In the data rows, 128 means zero.
In each game, the first row plays the second. By how much does the first row win? 20 means about a draw, 40 a big win and 0 a big loss. Wins can go round in a circle. Each row has two weighted sums of its numbers, A and B, taken from their middle values. A row wins by its A times the other's B, less its B times the other's A.
[114 136 133  88 144 101 153  91 162  97 126 144 123 155 167 135 164 130 159 122]
[113 158 150 153 124 135 132 153  98 151 113  97 107 143 123 102 149 139 114 133]: 29
[144 130 142  92 169  97 146  95 116 110 104 155 135 130 145 137 159  83 134 117]
[ 82 129 148 160  71 140 150 182  89 129 102 119  91 122 114  97 111 120 201 142]: 24
[127 167 116 132 119 101 122 121 124 163 139 124 117 123 115 141 144 145  89 117]
[128 126 104 125 140 129 133 128  98 156 169 163 108 109 142 130 117 176  76 125]: 31
[123 200 184  75 161  78 163 148 104 121  88  59 185 187  61 123 137  93  61 193]
[201  96 127 137 144 142 131  92 234  81  92 165 184 118 107 202  56 111 130 121]: 25
[166 110 123 136 136 126 114  99 148 110 148 102 107 123 165 156 105 165  92 142]
[168 106 121 142 122 130 111  97 205  71 104 174 149 120  59 199  40 103 140 122]: 37
[128  95 102 148 129 112  96 117 128 130 149 173 133  88  87 181 108 148 125 134]
[114 136 137 145 110 118 139 186 102 148 135 163  93 134 153 124 159 116 136 132]: 17
[123  97 108 145  92 125  99 112 110 126 151 150 103  74 120 157 116 144 147 132]
[ 95 133 146 156 133 150 139 169  74 171 129 109  94 125 153  85 183 144 142 119]: 23
[159 120 121 133 132 110 101  97 140 137 132 164 130 117  95 185 117 132 124 139]
[109  93 165  57 151 131 175 131 150  28  76 104 178 183 128  95  86  68 130 147]: 27
[140 165 137 115 131  97 136 126  80 119 146  85 138 136 135 126 157 162  67 165]
[124  45 124 159 120 191  95 134 136 115 143  96 140  89 163 129 105 104 139 144]: 19
[122  94 133 174  86 147 141 146 104 120 142  94 114  78 142 101 145 105 177 159]
[156 168  93 150  94 137 126 129 110 148 190  98 105 128 178 109 155 178  75 147]: 16
[110 161 131  96 134  90 124 171 129 147 100 178 118 153 130 122 138 102 144 147]
[137 122 112 150 117 114 107 123 111 137 172 139  93 107 145 153 133 182  94 136]: 14
[165 115  83 137 168 140 118  86 155 133 151 133 107  71 144 171  90 141 144  86]
[ 71 152 176 135  85 127 171 193  79 137  92 116 101 148  90  87 115 111 164 126]: 20
[104 133 132 143 103 141 149 164 101 139 113  96 130 158  95  71 138 103 148 140]
[131 146 124 120 127 101 109 157  96 120 102 166  85 103 161 130 140 112 172 149]: 22
[118  91  65 148 121 163  93 123 130 160 189 190 102  83 145 104 108 171 168  63]
[143 174 150  94 140  80 147 164 114 129 111 137 134 157 131 122 143  80 109 172]: 11
[ 71 131 144 190  71 136 152 179  78 172 145 102  81 130 123  53 165 136 170 128]
[145 110 123 143 122 160  71 105 149 128 152 107 137  96 150 154 145 137 117 115]: 16
[167 131 131 122 164 102 110  90 166 108 110 126 146 133  93 203  92 121 113 164]
[113 159 136 126 167  88 153 134 121 147 141 141 153 136  99 164 120 130  67 121]: 21
[134 168 133 119 166  95 108 118 117 128  98 128 123 145 154 111 160 118 103 121]
[ 61 130 151 160  67 162 198 198  69 153 127 119  96 129 108  84 157 130 178 159]: 23
[177 124 144  87 175 114 129 108 155  87 105  84 173 148 123 186 135 111 113 148]
[107 165 125 146  98 149 128 169 110 141 119 160 101 133 162 113 138 121 157 136]: 26
[169 158 119 105 158  76 122  95 134 140 123 145 157 162 143 108 172  86  84 147]
[186 112 129 112 130 121  90 102 174 116 107 150 154 114  82 171  91 117 115 139]: 16
[142 136 157  71 138 119 151 162 150  88  77 156 146 163 110  78 102  70 103 147]
[121 142 183  65 150  89 136 152 131  93  74 107 166 154  78 164  92  56  98 148]: 26
[143 130 101 168 138 106  97 111 117 155 125 190 138  97 103 166 145 137 127 150]
[157 113 171  70 183  96 168  89 173  75  90 105 197 187 133 168 149 107 124 180]: 20
[135 166  98 142  94 149 122 110 112 142 183 117  83 101 174 118 169 206  79 129]
[ 90  98 130 175  94 168  87 117 101 169 178  85  92  95 138 120 185 165 127 118]: 6
[125 111 143  94 152 142 140 141 150  57  88 127 175 127 144 132  97  91 142 142]
[ 66 127 140 198  62 175 159 181  79 166 135 100  99 121 126  61 160 143 186 128]: 38
[134  92 111 143 111 199  67 101 157 155 168 127 101  80 131 149 132 168 122 104]
[104 166 170 115 143  87 157 163  94 127  92 116 129 162  96 113 139  89 118 162]: 21
[109 144 158  97 157  86 152 137 124 113 136  74 164 164  90 140 129 117  82 173]
[101 146 155 104 113 104 142 168 116 130 112 145 102 127 115 156 123 124 154 132]: 20
[128  93  67 158 158 140  85  98 109 184 173 180 123  70 171 135 138 148 143  81]
[126 149  58 156 155 138  87 109 105 195 181 187 116 101 152 109 143 165 118  81]: 16
[100 207 168 110 154  90 164 149 116 138 108  92 171 180  84 136 106 115  56 165]
[101 124 157  88 145 119 177 117 155  57  73  94 179 184  88  88 109  48 120 152]: 24
[132 114  45 155  77 197 105 123 133 167 186 188  82  89 116  68 112 182 164  31]
[121 179 139 115 164  67 119 121 106 141 103 133 136 164 138 126 151  98 140 134]: 11
[115 102 146  80 119 109 193 106 199  56  96 142 143 174 151 134 105 120 149 123]
[146 119  83 155 132 129 104 106 137 166 185 107 103  75 154 152 150 158 126  97]: 21
[ 96  61 118 195 106 190  87 128 116 158 156 109  90  71 136 141 159 131 144 103]
[109 148 153 112 125 119 138 150 110 146  92 127 136 152 109  84 135 106 142 132]: 19
[117 112 146  76 142  94 153 103 151 107 114 171 151 145 158 117 120  86 147 122]
[185 124 150  88 142  88 177 101 183  85  80 136 173 175 145 129 113 118 121 133]: 20
[151 160  95 139 159 122 118 119 103 154 167 155 107 137 165 105 145 150 138  98]
[160 160 143 115 144 109 139 115 125 110  87 138 153 163 130 100 124  71 105 132]: 21
[139 142  66 163 170 134  89 116  91 179 185 192 109 103 179 119 152 165 144  75]
[137 151  86 166  97 143 138 123 121 157 185 105 100  98 144  98 140 200  90 123]: 21
[103  93 119 161 121 181  70  97 125 159 157 138 107  89 113 149 119 138 138 112]
[143 147 169  76 144  96 154 136 171  78 103 103 172 153  63 134  89  43 116 140]: 31
[146 110 121 138 130 107 115 105 137 129 147 121 125  84 147 153 118 168  99 127]
[131 132 126 127 130 107 134 144 102 127 137 119 103 116 149 119 133 170  92 128]: 26
[152 113 146  71 167 118 138  93 151  52 103  73 167 140 155 151 116 124 133 158]
[145 186 158  97 140  72 138 127 123 121  99 151 173 188 108  78 124  76  82 148]: 9
[118  95 134 161 118 171  71 100 132 154 158 150  96  88 128 128 110 165 134 103]
[132 123 131  91 158  96 152  98 125 102 101 150 139 137 167 147 154  99 140 134]: 21
[123 135 150 112 146  94 128 127 121 137 107 131 135 115  96 153 103 116 110 120]
[100  99 126 142 102 172 165 156 100  83 128  59 118 126 164  74 154 131 138 164]: 21
[123 150 150  84 131 116 152 169 118 103  99 105 152 175 129  93 138  82  97 176]
[121  89 120 164 108 149 126 148 105 140 159  86 129  94 167 125 153 143 103 161]: 24
[127  83 167  63 163 129 185  98 174  54 100 101 210 172 152 166 105  85 128 134]
[163  91 135 118 163 163  85  83 157  87 115  93 138 118 148 134 136 129 105 129]: 18
[171 123  64 138 151 152  84 103 151 138 156 153 121  99 179 134 144 159 133  91]
[173 112 158  77 155 123 156 102 154  47  91  68 182 157 176 159 133 136 101 154]: 20
[ 90 141 165 127 123 108 150 180  95 146  95 136 116 158 106 102 128 100 174 153]
[180 124 150  79 203 114 159  79 146  63  97 105 217 182 138 186 126  96 106 163]: 19
[137 137  94 159  99 157 137 133 125 156 187 116 111 114 143 146 135 210 102 139]
[167 153  99 140 156 113 112  76 127 152 169  77 118 113 182 172 166 154 116 130]: 5
[103 191 177  75 170  84 163 151 139 109  90  75 179 194  54 131 104  93  52 173]
[196 112 144  97 144 103 161  90 213  62  62 146 181 176 110 160  89  79 161 120]: 24
[127 169 119 126 105 104 101 144 118 128 135 166  72 104 155 147 141 107 171 145]
[135  67 114 141 138 188  55  79 160 124 139 126 130  92 112 141  90 136 148  98]: 16
[127 108  65 162 107 142 112 107 151 166 165 145  98  75 109 164 128 160 158  87]
[193  87  86 136 149 181  95 103 179  95 136 171 130 115 158 141  69 136 155  60]: 31
[112 105 130 179  88 147 151 166  81 163 119  96  83  99 132 110 141 129 188 136]
[120 113  76 151 103 138 130 132 131 160 175 138  90 102 117 140 116 158 138  88]: 24
[155 150 107 128 166  79 148  62 134 129 129 165 135 154 200 135 183 134 141  96]
[112 158 186  63 161  89 151 167 111 101  93  93 170 171  80 135 145  86  75 176]: 20
[174 130 165  84 143 110 169 100 209  62  58 161 177 179 114 145  94  92 164 110]
[165 114 139  90 137 115 182  80 218  88  96 148 174 165 141 136  86 104 154 104]: 18
[ 92 102  82 163  84 151 167 121 141 158 194 141  89  95  70  91  77 183 150  62]
[167 159 148  82 169 109 154 108 153  68  90 123 182 170 123 153 146  90 101 142]: 21
[160 111 138 105 149 108 122  99 136  83 117 109 146 119 108 171 113 107 115 144]
[125 127  88 122 132 159 117 133 113 142 174 168 108  86 158 108 132 176 144  95]: 19
[154 163 187  63 161  59 145 133 172  99  59 116 196 182  62 124  84  31  71 186]
[150 147  76 143 149 102 115  83 103 160 164 150  95 130 197 143 179 150 143 113]: 7
[177 132 145  91 137 108 171 115 190  70  67 125 167 171 153 146  98 110 126 125]
[105 132  97 161  64 204  83 112 132 152 179 143  83  85 117  92 120 174 132  89]: 17
[ 95 168 134 162 125 134 129 130  96 149 127  71 126 150 110  90 149 127 112 139]
[158 100  65 143 160 143  81  92 124 159 174 158  88  85 169 139 133 159 161  76]: 23
[ 89 156 143 155 111 134 126 144  82 175 150  88  97 123 139  90 176 155 127 124]
[123  76 105 148 137 167  73 100 137 145 141 135 103  92 118 149 113 163 149  94]: 33
[102 111 125 173  97 141 171 173  75 148 157  52  88 130 147  63 156 128 157 140]
[136 125 145  97 163  93 187 104 178  94  96 119 156 158 155 149 153 107 145 131]: 14
[155  97 121  90 180 126 137  93 155  91 127 124 190 161 209 147 148 110 115 138]
[111 124 158 115 154 124 101 105 124 126 120 121 133 127 123 143 133 110 112 119]: 24
[144 139 141 119 171 127 139 100 109  99 100 162 127 141 174 127 148 106 145 116]
[104 136 135 174 115 157  98 134 102 188 166  84  77 123 137  99 188 165 115 118]: 17
[119 155 164  97 135 102 135 165  92 139 104 127 127 150 129 102 141 114 116 146]
[129 152 131 119 118 106 140 135 106 131 150 110 123 133 145 113 136 178  65 160]: 23
[156 124 115 139 128 119 123 120 101 119 162 116  98  94 169 133 132 157  98 131]
[161 113 112 135 109 129 108  99 188 117 123 167 141  93  66 181  65 143 145 112]: 19
[136 148  63 152 162 147 110 118  96 158 175 191  95 130 148 101 153 173 122  76]
[144 118  92 141 124 122 104 115 122 154 169 131  94  89 150 143 146 161 111 122]: 20
[126 124 134 112 135 134 118 144 102 121 105 135 117 115 144  93 127 117 164 145]
[120 171 159 104 114 103 163 163  90 123 115  67 129 173 127  88 151 138  98 167]: 31
[100  93 126 163 116 175  86 115 119 160 158 154 103  94 101 143 114 159 112  96]
[169 138 129 106 177 113 144  75 146  74  93 141 172 142 166 177 145 118 128 140]: 21
[ 92 149 174  75 124  93 136 174 121 125  90 136 152 165  94 150 126 107 141 156]
[187  75  91 120 146 185 112 101 215 108 113 169 164 119 137 128  48 126 153  52]: 12
[110 148 138 110 125 115 116 160 105 144 114 122  94 111 150 132 163 136 154 150]
[119  98 176  51 119 136 160 137 136  45  76 151 150 139 116 123  60  71 154 120]: 15
[125  66  54 171  79 205 109 134 156 147 163 203  81  76 114  89  83 170 205  18]
[125 155 115 132 109 126 129 139 113 145 129 131 108 128 137 101 152 129 129 134]: 20
[136  83 100 172  75 169 144 126 141 146 176 142 101 123  97 108  80 185 128  71]
[141 128 119 125 112 144 114 143 136 119 125 172 105 117 128 126 133 121 139 118]: 37
[125  86  97 172  73 170 139 135 142 137 151 142  89 106  96  95  88 191 133  69]
[137 110 145 105 153 132 137 100 129  90 111 129 149 120 158 159 145 117 143 105]: 5
[ 93 129 127 188  51 156 161 180  86 167 133 113  66  95 112  72 125 138 204 144]
[205 119 130 101 179  96 100  78 189  78  80 129 172 134  91 198  82  99 111 170]: 18
[109 145 146  99 156 131 130 149 126 135 121 126 127 138 142 110 148 103 109 131]
[125  90  71 151  93 181  81 129 149 143 177 192  87  76 129 126  75 169 178  32]: 23
[147 144  64 153 123 139  96 113 111 189 189 159 101  99 172 116 164 169 156  83]
[ 69 131 149 158  65 137 165 202  72 136 101 115  87 151 117  67 116 119 186 155]: 24
[123 125 116 164 110 111 107 131 105 147 150 112  78  87 156 136 159 155 140 142]
[101  90 143 119 135 125 137 149 104 142 118  91 134 105  95 162 128 119 113 129]: 26
[189 114 128 126 177  96 105  87 174  90 104 128 174 132  95 185  96 118 107 170]
[105 108 167  59 150 126 163 127 153  64  74 158 147 166 121 130  89  81 160 132]: 21
[ 90 159 167 131  78 132 172 182 103 145 102 131 128 144 104 102 115  94 139 151]
[ 97 127 150  87 124  99 146 149 145 102  93 146 126 147 132 149 146 106 162 124]: 22
[146 134 118 145 133 110 111 117 129 142 148 173 119  98  89 159 115 157 130 145]
[151 154 101 152  98 128 133 117 115 134 184 104 108 107 166 132 180 186  76 144]: 20
[173  97 128 117 130 137 142 110 168 102 114 130 144 126 160 148  83 158  97 140]
[ 79 143 128 185  68 165 173 182  86 152 134 160  80 132 148 105 125 136 186 121]: 7
[ 78 134 144 176  93 141 171 171  84 153 125  83 109 119 109  92 140 122 156 157]
[135 118 145  96 173 137 144  97 129  92  97 159 164 133 139 140 123  99 121 116]: 19
[126 107 101 158  79 190  67 109 130 165 179 144  94  85 126 132 131 169 133  95]
[155 110 147 141 151 111 114 100 149 107 135 114 136 122 155 147 101 157  98 130]: 18
[134 148 173  80 162  75 143 145 117 101  78 113 175 169  70 132 111  63  89 162]
[ 69 138 142 135  84 132 173 172  87 145 138 100  97 163 129  66 142 153 146 147]: 22
[ 84 164 169  89 126 111 144 186  97 135 101 143 111 156 127 160 155 119 127 153]
[128 141 118 123 105 108 114 120 141 106 117 184 107 110 177 154 145 122 166 142]: 22
[ 95 109 125 127 127 128 133 135 127 153 154 162 127  95 111 174 113 140 109 110]
[138 116 147  94 173 120 139 113 117  97  96 128 155 142 147 136 136 103 126 115]: 21
[ 87  55 120 182  99 193  65 124 113 150 166 107 102  62 145 136 138 170 118 100]
[114 164 163 107 135 110 143 169 114 121 117 117 150 187 129  75 135  98 114 164]: 16
[136 171 127 126 152 102 111 136 119 138 109 128 139 155 143  97 162 114  76 149]
[147  36 106 163 110 211  57 102 196 106 136 160 112  78 102 130  50 143 153  57]: 18
[154 134  90 159 102 132 112 127 121 151 190 117  97 113 154 144 159 183  99 137]
[173  90 121 151  99 141 109 110 198 112 116 166 134  99  42 162  55 123 162  95]: 29
[131 105 113 142 119 184  54  97 152 146 170 110 103  96 144 146 143 143 111 112]
[ 98  72 120 165 130 171  74  82 137 154 144 173 108  93 111 152 103 160 125 101]: 22
[137 181 134 105 152  76 124 132 126 138 101 162 140 173 141 102 180  97 109 156]
[122 117 134 133 120 151 109 129 139 114 129 132 137 122 119 143 142 106 113 107]: 19
[121 183 164 141 166 114 126 128  88 162 123  70 124 152 141 113 161 124  86 150]
[133 162 197  61 153  53 144 151 170  87  61 109 194 187  58 131 108  39  67 183]: 18
[145 174 112 114 147  95 141 102 145 132 143  89 157 137 134 141 171 111  80 156]
[131 131 167 128 149 123 119 124 122 129  99 120 156 132 116 138 123 109 117 110]: 21
[156 136 136 111 125 109 102 129 156 104 128 119 141 112 102 169 115 133 120 147]
[158 139 125 127 129 115  92 103 169 112 130 119 138 124 109 185 122 115  97 159]: 13
[116  91  99 152 129 176  64 114 105 169 155 178 112 108  95 127  96 156 120  88]
[173 137  78 146 170 119 101  69 118 148 179 113 102 121 215 131 183 145 126 106]: 15
[131 119 143  75 155 111 153 136 129  84  97 171 148 142 162 127 129 103 152 127]
[141 133  54 146 163 124  88  95  82 177 179 183 108  98 160 121 161 142 130  87]: 18
[ 71 121 161 162  73 133 143 195  86 131  92 139  84 119 114 107 110 111 202 142]
[165 102 129 139 128 128 100 104 212 106  98 159 163 106  77 178  50 110 153 123]: 10
[155 165 108 143 162  77 141  78 133 153 141 153 146 161 193 142 194 126 117 117]
[150 110  61 144 165 138  83  88 118 150 173 171  92  98 171 139 135 165 149  55]: 23
[106 125 108 141 104 131 142 138  70 127 172  65  99 138 161 118 189 185 100 157]
[164 149  68 147 147 131  79  90 129 169 187 113 117 106 195 123 186 150 109  99]: 10
[183 117 126 118 161  83 105 109 157 119 120 143 164 138  82 189  87 118 125 155]
[140 155  55 164 129 139  88 112 118 182 178 162  93 109 168 120 160 171 134  77]: 15
[140 152 108 108 124 121 137 126 137 147 136 124 118 106 132 152 135 120 103 126]
[159 166 107 133 152  88 121 102 147 126 144  76 146 126 152 161 170 138  77 147]: 18
[ 82 136 139 160  73 153 182 208  87 146 119 135  97 137 122  93 118 111 155 144]
[114 176 171  89 151  65 143 156 106 131  95 109 152 164  99 120 134  92  78 153]: 22
[115 146 131 104 109 107 125 144 118 130 122 175 104 120 159 119 151 116 175 130]
[155 144 102 128 163 115 118  76 116 146 168  71 110 114 162 171 170 135 127 122]: 38
[ 94  93 154  89 163 109 185 151 126  77  94  85 149 181 134  93 122  78 110 140]
[147  67 125 143 151 180  91  67 186  99 129 134 147  93 121 146  80 147 151 102]: 26
[ 91 161 163  78 128  93 158 179 128 125  95 133 127 155 114 136 149 103 139 155]
[121 139 144 142 115 122 110 157  76 136 130  99 101  96 138 108 119 146 157 139]: 22
[142  42 106 157  93 218  79  94 200 115 135 178 134  82 101 134  39 154 162  56]
[153 163 115 107 168  68 150  91 138 125 121 130 141 159 149 121 172 102  90 135]: 22
[ 82 162 149 107 113 118 157 196 103 124 111 141 105 149 126 112 160 134 157 164]
[107  74 101 160 123 187  71 110 122 151 164 161 112  91  95 167 109 160 126  89]: 21
[ 81 124 112 180  82 146 151 178  72 160 139  96  86  95 141  84 137 132 182 141]
[137 119 133 108 149 130 127 116 121 110 119 144 104 116 151 151 148 118 149 117]: 21
[111  81 102 148 101 165 101 139 118 129 150 130 103  82 124  89 126 130 164  92]
[ 76 119 138 162 125 158  87 107 110 138 158 135 102 110 108 123 139 149 107 105]: 25
[134  92  79 128 134 159  84 131 107 158 173 162 106  91 166 121 140 146 146  89]
[142 150 141 115 154 115 131 115 141 130 105 150 147 152 133  87 147  87  99 142]: 21
[141 146 115 135  99 135 124 168 106 148 137 183  82  99 153 128 135 124 156 137]
[ 99 161 164  97 104 116 149 179 122 128 113 170 107 152 146 138 130  98 147 149]: 19
[165 121 155 107 125 132 118 120 159  75 109 121 172 134 114 169 115  88 104 153]
[116 186 161  98 169 100 154 137 124 112  87  92 172 188  95  89 130  91 102 126]: 26
[144  43 114 136 141 191  75  86 174 115 127 141 136  86 100 150  64 135 138  88]
[143 167 113 109 186  99 129  73 106 127 125 191 130 155 194 131 184 122 146 127]: 22
[104 161 154  98 107 121 156 187 114 138 103 141 116 145 121 140 133  90 153 157]
[110 159 172 111 110 117 143 175  89 143 110 122 112 127 129  99 130 109 161 147]: 26
[110  63  69 162  86 185 112 118 156 137 157 213  74  78 100  98  75 161 190   1]
[146 128  98 153  88 147 125 143 132 142 175 114  80 107 128 117 133 182 102 125]: 24
[175 107 145 107 145 108 139  73 154  96 134  90 142 121 173 147 123 154  97 153]
[166 166 129 105 167  69 165  89 162 115 115 122 157 179 149 149 172  68  85 147]: 16
[105 134 157 109 116 110 122 172  92 137  97 139 108 117 150 113 130 115 162 163]
[170 108 126 116 169  97 103 100 152 126 124 157 157 117  68 182 100 134 113 143]: 13
[141 149 105 153  98 129  91 113 158 140 154 152 117  88 109 142 114 156 131 143]
[179  87 127 123 133 129 133  90 165 101 132 133 148 122 147 132  64 143 101 138]: 8
[124  88 108 167 100 189  64 107 156 161 168 150  94  77 135 132 134 158 143  82]
[144 152 114 141 120 102 117 117 121 152 136 141  99 105 132 153 168 155 133 135]: 20
